In the data rows, 50 means zero.
How far apart are the two rows of each pair, measured in a hidden way? 0 means very close, and 20 very far. Two or three weighted sums of its numbers give each row a place; it is the straight-line distance between the places.
<52 48 17 31 66 64 60 69 23 50>
<56 38 38 58 29 39 35 59 53 54> -> 11
<23 67 54 24 62 59 59 37 41 44>
<60 24 51 83 55 54 61 50 59 37> -> 12
<24 44 52 66 31 45 34 49 54 50>
<56 43 24 46 49 56 42 69 32 53> -> 4
<46 63 71 47 71 51 64 20 65 47>
<62 26 34 53 66 64 62 57 46 40> -> 7
<41 82 64 28 19 45 47 48 47 38>
<54 41 22 40 52 45 44 69 43 58> -> 10
<46 46 47 43 72 72 62 65 45 51>
<49 62 30 40 62 47 60 44 33 51> -> 10
<42 51 72 67 60 73 74 40 67 39>
<36 72 45 46 41 38 60 32 57 27> -> 8
<29 99 40 13 28 29 29 50 23 69>
<46 65 17 20 45 28 14 75 15 89> -> 13
<59 44 87 77 58 28 41 30 80 68>
<55 24 16 56 40 59 35 80 35 56> -> 7
<50 35 39 49 57 70 58 66 46 41>
<82 16 53 83 79 42 74 36 71 36> -> 8
<52 72 54 43 52 14 34 29 66 49>
<25 53 64 33 64 90 77 45 42 35> -> 14
<63 50 58 67 49  9 31 38 77 64>
<68 40 40 67 55 33 59 41 52 32> -> 8
<49 61 39 52 54  6 33 35 58 56>
<34 57 18 28 24 58 38 80 19 50> -> 10
<60 44 45 48 41 55 40 69 37 59>
<51 75 60 28 63 57 71 30 47 28> -> 11
<41 35 57 79 50 33 31 48 53 83>
<31 55 39 43 26 62 42 66 39 57> -> 12
<54 43 57 68 69 12 40 20 85 49>
<55 29 48 70 61 63 65 63 55 55> -> 14
<53 45 63 84 38 55 64 42 57 33>
<51 37 50 38 49 78 56 67 27 68> -> 6
<42 64 46 48 59 27 30 39 61 62>
<46 54 38 57 41 13 28 35 56 64> -> 2
<34 42 51 46 52 45 39 42 59 34>
<43 47 71 63 69 59 72 27 76 30> -> 4
<18 86 45 29 40 30 40 32 54 39>
<52 38 40 50 52 66 66 57 41 33> -> 11
<38 56 56 49 26 48 45 46 49 44>
<49 94 67 38 61 18 58 12 58 47> -> 3
<48 59 31 33 65 48 57 49 39 53>
<42 38 60 60 46 69 66 56 54 30> -> 3
<53 52 53 52 33 76 71 55 44 32>
<52 58 26 30 25 43 24 82 27 56> -> 10
<27 64 43 44 42 29 22 50 53 47>
<28 69 47 49 41 35 39 41 53 54> -> 7
<65 58 43 62 53 10 35 43 48 77>
<55 48 34 47 46 54 43 72 36 50> -> 2
<36 78 50 42 55 37 56 37 53 46>
<53 64 61 48 49 72 70 54 48 53> -> 2
<39 47 30 51 54 69 53 71 27 70>
<34 51 69 56 18 51 30 53 55 63> -> 12
<67 48 41 58 32 15 24 47 52 68>
<26 96 74 39 21 46 45 50 39 57> -> 19
<58 45 65 55 42 50 53 44 69 32>
<37 35 15 29 41 41 18 70 31 59> -> 4
<40 75 72 45 82 48 75 10 68 42>
<86 14 45 84 54 47 65 50 53 61> -> 13
<74 32 74 60 53 81 52 72 55 51>
<20 43 50 60 81 63 61 47 54 49> -> 14
<65 47 36 47 44 48 47 51 38 62>
<70 27 91 82 51 65 74 31 84 23> -> 9
<51 54 69 58 61 53 68 31 63 39>
<51 43 53 30 43 86 66 76 23 39> -> 8
<76 35 56 62 65 63 61 58 43 59>
< 9 28 51 47 72 64 49 44 71 26> -> 10
<60 89 54 28 19 13 18 46 49 61>
<24 66 57 35 60 64 51 57 47 63> -> 12
<61 48 47 41 68 67 75 45 50 23>
<71 36 47 51 52 69 50 76 40 66> -> 10
<59 21 71 64 52 89 58 75 46 55>
<73 22 37 42 75 86 79 70 39 52> -> 5
<60 55 38 51 37 27 21 66 32 80>
<65 30 62 80 38 49 40 64 56 67> -> 4
<29 31 44 56 76 74 86 32 64  3>
<27 41 40 47 57 33 29 45 61 40> -> 10
<43 44 79 66 75 68 73 26 66 49>
<46 57 49 64 54 18 40 24 65 47> -> 6
<17 75 52 28 13 55 26 65 31 56>
<38 52 55 42 56 69 60 52 47 55> -> 5
<50 68 63 57 41 30 38 37 57 71>
<65 41 39 44 55 44 39 57 44 48> -> 8
<54 76 43 36 29 41 41 56 30 68>
<72 52 52 69 21 30 31 62 47 64> -> 11
<40 52 23 36 59 32 27 59 44 71>
<37 57 61 59 56 30 57 25 69 53> -> 6
<77 58 68 56 64 48 78 25 67 34>
<56 60 33 27 46 40 40 59 25 68> -> 7
<50 75 36 37 58  7 36 27 55 48>
<42 83 46 26 59 47 62 22 42 45> -> 11
<70 39 32 56 35 54 42 75 34 53>
<43 80 53 43 78 42 78 17 54 47> -> 14
<31 25 59 76 71 38 41 35 79 47>
<75 44 45 53 47 58 64 52 47 50> -> 9
<70 47 74 72 24 16 20 34 78 64>
<50 42 18 62 37 36 43 55 39 54> -> 17
<73 51 68 57 78 51 71 25 63 39>
<47 51  0 43 30 20 18 76 21 66> -> 7
<65 45 37 43 53 54 50 69 30 57>
<31 80 67 38 26 63 51 46 52 46> -> 16
<40 69 25 39 47 21 29 46 42 73>
<59 44 70 61 54 58 64 33 60 46> -> 5
<34 78 40 29 45 14 32 25 48 51>
<51 43 50 47 33 69 56 59 50 34> -> 5
<36 40 69 34 58 82 70 45 60 20>
<46 23 51 74 67 42 46 43 69 45> -> 8
<26 73 44 31 52 38 42 38 52 45>
<58 26 34 68 64 15 31 35 76 48> -> 17
<56 42 30 42 45 48 32 76 21 78>
<70 41 89 65 46 73 58 57 62 53> -> 7
<55 54 49 51 18 60 35 83 37 61>
<32 51 29 36  6 61 20 93 17 59> -> 4
<24 35 67 75 67 79 80 35 70 30>
<39 31 16 41 47 60 31 83 37 67> -> 9
<99 31 78 71 50 49 68 50 64 58>
<45 35  6 39 50 40 31 74 30 53> -> 9
<51 40 85 77 74 68 77 37 71 42>
<73 16 76 71 63 76 84 35 77 21> -> 11
<37 75 30 31 21 37 18 74 20 73>
<33 39 57 60 24 67 46 63 51 32> -> 6
<48 67 73 44 41 70 64 50 45 42>
<42 79 49 28 28 51 40 62 24 75> -> 4
<45 68 26 33 46 30 31 59 33 68>
<57 46 56 46 24 68 26 85 41 74> -> 9
<41 52 52 45 55 61 63 46 46 34>
<31 70 65 52 50 42 66 24 62 32> -> 5
<59 45 73 61 80 63 75 33 64 47>
<34 62 37 41 51 45 41 60 41 64> -> 6
<62 83 49 18 50 39 54 43 43 55>
<75 76 81 46 72 57 82 26 57 43> -> 3
<58 17 56 76 75 30 31 43 77 67>
<17 45  0 15 56 54 21 79 21 51> -> 17
<38 62 49 54 48 41 57 29 57 39>
<55 55 38 41 29 38 26 70 35 63> -> 12
<13 82 29  0 31 48 23 70 25 46>
<29 34 26 60 74 58 76 39 35 34> -> 6
<33 70 50 38 70 44 63 27 47 51>
<45 66 59 53 65 51 68 29 60 45> -> 3
<69 58 56 51 59 51 64 37 49 53>
<34 86 45 21 28 47 35 62 25 66> -> 8
<55 25 44 49 69 68 46 64 50 54>
<61 57 40 48 25 48 52 64 36 31> -> 11
<23 68 50 36 52 68 59 53 37 42>
<51 17 64 56 81 94 74 60 49 46> -> 15
<63 60 79 45 54 63 72 36 73 31>
<27 85 49 61 26 18 33 42 48 60> -> 13
<61 52 39 37 31 32 26 56 33 71>
<14 89 53 45 29 44 43 44 43 62> -> 17
<73 53 27 53 29 22 26 63 40 77>
<39 79 59 33 59 56 72 25 44 25> -> 14
<72 43 42 60 47 45 44 66 53 56>
<50 27 41 60 61 57 58 49 63 28> -> 6
<32 65 35 32 40 39 33 54 49 48>
<53 57 64 37 33 66 67 46 47 22> -> 2
<57 31 31 37 69 60 59 62 29 51>
<62 47 36 52 47 34 26 69 43 80> -> 5
<68 44 44 47 70 45 62 34 50 50>
<64 36 76 72 64 37 46 31 77 65> -> 9
<44 59 48 48 31 29 23 55 45 81>
<80 33 36 57 29 37 32 72 40 64> -> 8
<58 64 18 23 59 34 20 81 26 74>
<50 38 25 33 59 67 41 75 24 63> -> 4
<62 55 72 45 50 68 54 63 41 62>
<56 51 49 46 44 73 69 52 49 51> -> 13
<51 58 52 46 91 42 65 27 53 52>
<38 72 86 50 58 46 60 19 64 45> -> 5
<21 59 63 56 61 58 58 34 65 47>
<41 66 28 37 56 28 34 47 33 75> -> 4
<43 64 82 61 50 32 32 42 77 63>
<87 17 23 67 62 38 49 61 44 56> -> 3
